500 stands for zero in the data rows.
Some points:
tensor([568, 677, 389, 364, 595, 433, 263, 644, 595, 893, 388, 455, 457, 590, 408, 550, 494, 532, 481, 408, 604, 523, 409, 556, 562, 491, 336, 800, 754, 917, 446, 385, 543, 390, 460, 414, 383, 555, 467, 464, 570])
tensor([463, 578, 450, 443, 561, 448, 378, 710, 436, 702, 230, 394, 359, 633, 395, 643, 375, 479, 388, 460, 682, 419, 506, 500, 588, 429, 471, 722, 716, 857, 380, 378, 572, 419, 571, 539, 389, 564, 325, 487, 488])
tensor([606, 687, 474, 438, 459, 385, 363, 649, 554, 983, 551, 552, 437, 691, 390, 409, 550, 400, 455, 526, 670, 357, 325, 589, 508, 425, 305, 827, 689, 928, 599, 411, 516, 508, 405, 287, 569, 465, 520, 612, 374])
tensor([518, 500, 446, 429, 460, 529, 471, 829, 506, 943, 402, 519, 507, 473, 442, 623, 397, 523, 452, 386, 699, 388, 521, 574, 483, 434, 568, 813, 606, 870, 498, 558, 428, 402, 515, 383, 531, 460, 299, 591, 390])
tensor([457, 465, 396, 437, 367, 556, 471, 797, 535, 883, 428, 536, 426, 422, 546, 586, 513, 696, 378, 309, 572, 536, 409, 615, 555, 527, 570, 858, 605, 832, 557, 569, 375, 342, 272, 409, 548, 460, 544, 585, 472])
tensor([601, 511, 422, 423, 431, 531, 473, 821, 512, 905, 401, 517, 426, 516, 401, 607, 302, 564, 408, 361, 699, 401, 534, 524, 507, 393, 558, 784, 594, 885, 528, 557, 439, 351, 467, 374, 527, 445, 348, 595, 368])
tensor([513, 700, 361, 392, 519, 409, 312, 669, 610, 864, 410, 430, 464, 613, 383, 543, 434, 525, 490, 396, 568, 525, 407, 576, 610, 468, 364, 845, 735, 931, 480, 344, 552, 424, 503, 420, 400, 558, 474, 433, 517])
tensor([486, 596, 462, 396, 544, 450, 392, 671, 434, 700, 244, 385, 362, 615, 382, 680, 351, 464, 415, 512, 675, 414, 533, 535, 550, 423, 503, 737, 723, 847, 358, 359, 547, 354, 592, 491, 433, 563, 387, 457, 535])
tensor([508, 673, 365, 394, 547, 423, 337, 676, 658, 845, 388, 453, 436, 592, 335, 549, 465, 514, 457, 372, 606, 477, 432, 565, 540, 511, 292, 831, 762, 947, 441, 373, 547, 447, 463, 444, 420, 536, 495, 452, 529])
tensor([593, 526, 451, 394, 465, 518, 499, 794, 490, 909, 398, 524, 452, 455, 440, 627, 373, 527, 380, 314, 711, 407, 530, 565, 581, 387, 561, 795, 633, 899, 490, 496, 423, 384, 467, 350, 538, 468, 338, 662, 398])
tensor([484, 694, 360, 396, 549, 410, 320, 639, 577, 874, 403, 479, 511, 575, 407, 520, 415, 498, 488, 385, 595, 473, 423, 516, 579, 489, 323, 826, 727, 939, 444, 338, 550, 414, 441, 451, 378, 539, 505, 452, 534])
tensor([504, 599, 511, 561, 431, 443, 421, 687, 417, 761, 465, 473, 305, 486, 463, 450, 571, 582, 373, 571, 594, 351, 331, 610, 556, 428, 465, 868, 643, 803, 530, 535, 540, 488, 343, 416, 490, 473, 599, 603, 464])
tensor([463, 546, 464, 497, 367, 419, 422, 686, 447, 780, 418, 527, 278, 527, 457, 491, 549, 583, 391, 555, 551, 312, 286, 608, 538, 407, 453, 838, 643, 776, 503, 485, 517, 496, 367, 363, 494, 489, 618, 612, 467])
tensor([601, 527, 415, 385, 424, 499, 491, 867, 529, 942, 382, 532, 466, 469, 455, 617, 406, 529, 422, 380, 726, 403, 507, 533, 536, 385, 582, 774, 612, 928, 490, 527, 460, 377, 513, 378, 540, 453, 358, 598, 405])
tensor([469, 593, 485, 554, 382, 423, 416, 701, 417, 796, 469, 467, 289, 519, 443, 508, 558, 545, 354, 533, 533, 346, 275, 607, 554, 450, 472, 802, 630, 822, 460, 510, 484, 521, 368, 397, 520, 478, 587, 630, 490])
tensor([498, 700, 384, 356, 557, 402, 317, 675, 570, 859, 404, 460, 460, 564, 344, 499, 417, 542, 529, 362, 592, 496, 410, 498, 582, 491, 293, 823, 747, 901, 441, 328, 558, 400, 452, 442, 459, 547, 490, 465, 488])
tensor([482, 596, 499, 529, 384, 436, 406, 726, 439, 797, 489, 459, 266, 569, 491, 503, 569, 534, 364, 539, 539, 290, 297, 589, 594, 424, 488, 867, 666, 802, 481, 498, 500, 459, 339, 402, 513, 480, 602, 579, 423])
tensor([503, 560, 466, 548, 422, 393, 409, 670, 491, 809, 494, 460, 257, 486, 497, 524, 531, 516, 344, 550, 587, 332, 267, 615, 551, 473, 462, 806, 648, 763, 481, 470, 478, 459, 371, 430, 521, 476, 613, 609, 414])
tensor([583, 527, 488, 427, 484, 520, 521, 845, 542, 912, 403, 532, 448, 455, 484, 607, 372, 535, 425, 351, 656, 410, 579, 539, 505, 388, 556, 749, 756, 857, 527, 517, 444, 397, 495, 350, 547, 437, 365, 624, 397])
tensor([459, 514, 406, 458, 368, 522, 507, 807, 566, 916, 452, 550, 402, 390, 524, 563, 493, 694, 377, 350, 537, 558, 428, 655, 567, 488, 522, 841, 579, 834, 487, 597, 409, 332, 249, 418, 565, 459, 498, 583, 462])
tensor([512, 656, 371, 394, 569, 366, 316, 678, 596, 876, 350, 408, 436, 611, 372, 531, 425, 490, 488, 352, 577, 500, 401, 544, 557, 489, 306, 841, 695, 951, 474, 372, 554, 407, 434, 393, 434, 571, 473, 466, 567])
tensor([522, 695, 415, 350, 533, 399, 261, 675, 575, 874, 397, 460, 468, 586, 356, 596, 450, 488, 496, 375, 602, 506, 423, 541, 591, 517, 308, 842, 757, 901, 480, 390, 534, 413, 495, 427, 422, 529, 496, 437, 527])
tensor([622, 656, 508, 458, 414, 403, 318, 574, 584, 999, 572, 521, 403, 621, 387, 398, 531, 438, 497, 467, 680, 329, 366, 557, 517, 437, 351, 812, 675, 939, 506, 414, 496, 553, 466, 255, 540, 479, 568, 599, 421])
tensor([484, 498, 420, 432, 347, 542, 525, 816, 569, 911, 435, 501, 437, 388, 530, 617, 496, 689, 410, 314, 517, 519, 343, 623, 589, 494, 561, 866, 601, 820, 548, 586, 446, 352, 275, 416, 505, 443, 510, 583, 430])
tensor([595, 535, 528, 466, 474, 379, 427, 707, 409, 820, 430, 446, 353, 617, 397, 534, 461, 394, 411, 636, 713, 242, 420, 547, 540, 304, 475, 683, 706, 865, 495, 459, 522, 538, 569, 360, 531, 506, 421, 572, 359])
tensor([520, 694, 347, 385, 538, 461, 283, 653, 603, 891, 332, 457, 437, 558, 405, 518, 448, 499, 519, 421, 604, 493, 435, 575, 616, 477, 305, 837, 769, 921, 452, 329, 560, 394, 420, 391, 444, 531, 438, 434, 538])
tensor([340, 590, 395, 461, 507, 450, 406, 692, 485, 657, 287, 408, 317, 497, 473, 562, 429, 631, 378, 409, 540, 532, 308, 629, 616, 472, 462, 833, 751, 811, 381, 493, 531, 327, 385, 572, 391, 541, 533, 451, 547])
tensor([593, 572, 503, 461, 456, 453, 416, 664, 461, 772, 376, 457, 334, 624, 386, 511, 440, 395, 405, 621, 707, 224, 435, 535, 513, 384, 463, 713, 677, 852, 490, 453, 523, 551, 588, 359, 545, 498, 422, 682, 356])
tensor([538, 543, 429, 424, 469, 520, 496, 817, 530, 910, 377, 548, 488, 488, 401, 633, 403, 504, 366, 382, 688, 414, 525, 564, 529, 399, 588, 792, 606, 917, 508, 567, 441, 363, 506, 296, 547, 468, 361, 589, 368])
tensor([458, 601, 537, 502, 397, 377, 416, 653, 461, 765, 452, 489, 269, 490, 479, 479, 574, 577, 374, 535, 556, 312, 295, 589, 565, 434, 475, 812, 640, 815, 510, 513, 486, 488, 342, 423, 523, 439, 561, 551, 387])
tensor([532, 594, 484, 550, 402, 408, 422, 705, 397, 780, 446, 488, 298, 530, 494, 475, 548, 573, 391, 523, 550, 359, 263, 622, 559, 465, 516, 830, 658, 808, 456, 467, 529, 496, 352, 387, 492, 476, 597, 611, 395])
tensor([552, 528, 419, 375, 489, 557, 531, 817, 509, 967, 400, 530, 404, 469, 424, 625, 367, 534, 396, 366, 687, 411, 541, 572, 513, 402, 554, 799, 618, 929, 496, 527, 409, 433, 487, 381, 496, 447, 358, 604, 376])
Along one direction, these points spread out more than along any other. Take the direction at right angles to it along which they spread out most. Then take the direction at right angles to both along which they spread out most. Go by this last direction. How many in every 100 of the points above lie lower along it than each point below? Answers are rounded to whole numbers. More than half of the points above lie lower than the first one.
tensor([504, 599, 511, 561, 431, 443, 421, 687, 417, 761, 465, 473, 305, 486, 463, 450, 571, 582, 373, 571, 594, 351, 331, 610, 556, 428, 465, 868, 643, 803, 530, 535, 540, 488, 343, 416, 490, 473, 599, 603, 464]) 59
tensor([340, 590, 395, 461, 507, 450, 406, 692, 485, 657, 287, 408, 317, 497, 473, 562, 429, 631, 378, 409, 540, 532, 308, 629, 616, 472, 462, 833, 751, 811, 381, 493, 531, 327, 385, 572, 391, 541, 533, 451, 547]) 88
tensor([601, 527, 415, 385, 424, 499, 491, 867, 529, 942, 382, 532, 466, 469, 455, 617, 406, 529, 422, 380, 726, 403, 507, 533, 536, 385, 582, 774, 612, 928, 490, 527, 460, 377, 513, 378, 540, 453, 358, 598, 405]) 19
tensor([532, 594, 484, 550, 402, 408, 422, 705, 397, 780, 446, 488, 298, 530, 494, 475, 548, 573, 391, 523, 550, 359, 263, 622, 559, 465, 516, 830, 658, 808, 456, 467, 529, 496, 352, 387, 492, 476, 597, 611, 395]) 56
tensor([622, 656, 508, 458, 414, 403, 318, 574, 584, 999, 572, 521, 403, 621, 387, 398, 531, 438, 497, 467, 680, 329, 366, 557, 517, 437, 351, 812, 675, 939, 506, 414, 496, 553, 466, 255, 540, 479, 568, 599, 421]) 9
tensor([538, 543, 429, 424, 469, 520, 496, 817, 530, 910, 377, 548, 488, 488, 401, 633, 403, 504, 366, 382, 688, 414, 525, 564, 529, 399, 588, 792, 606, 917, 508, 567, 441, 363, 506, 296, 547, 468, 361, 589, 368]) 22
tensor([484, 498, 420, 432, 347, 542, 525, 816, 569, 911, 435, 501, 437, 388, 530, 617, 496, 689, 410, 314, 517, 519, 343, 623, 589, 494, 561, 866, 601, 820, 548, 586, 446, 352, 275, 416, 505, 443, 510, 583, 430]) 91
tensor([595, 535, 528, 466, 474, 379, 427, 707, 409, 820, 430, 446, 353, 617, 397, 534, 461, 394, 411, 636, 713, 242, 420, 547, 540, 304, 475, 683, 706, 865, 495, 459, 522, 538, 569, 360, 531, 506, 421, 572, 359]) 3
tensor([593, 572, 503, 461, 456, 453, 416, 664, 461, 772, 376, 457, 334, 624, 386, 511, 440, 395, 405, 621, 707, 224, 435, 535, 513, 384, 463, 713, 677, 852, 490, 453, 523, 551, 588, 359, 545, 498, 422, 682, 356]) 0
tensor([486, 596, 462, 396, 544, 450, 392, 671, 434, 700, 244, 385, 362, 615, 382, 680, 351, 464, 415, 512, 675, 414, 533, 535, 550, 423, 503, 737, 723, 847, 358, 359, 547, 354, 592, 491, 433, 563, 387, 457, 535]) 13
tensor([583, 527, 488, 427, 484, 520, 521, 845, 542, 912, 403, 532, 448, 455, 484, 607, 372, 535, 425, 351, 656, 410, 579, 539, 505, 388, 556, 749, 756, 857, 527, 517, 444, 397, 495, 350, 547, 437, 365, 624, 397]) 25
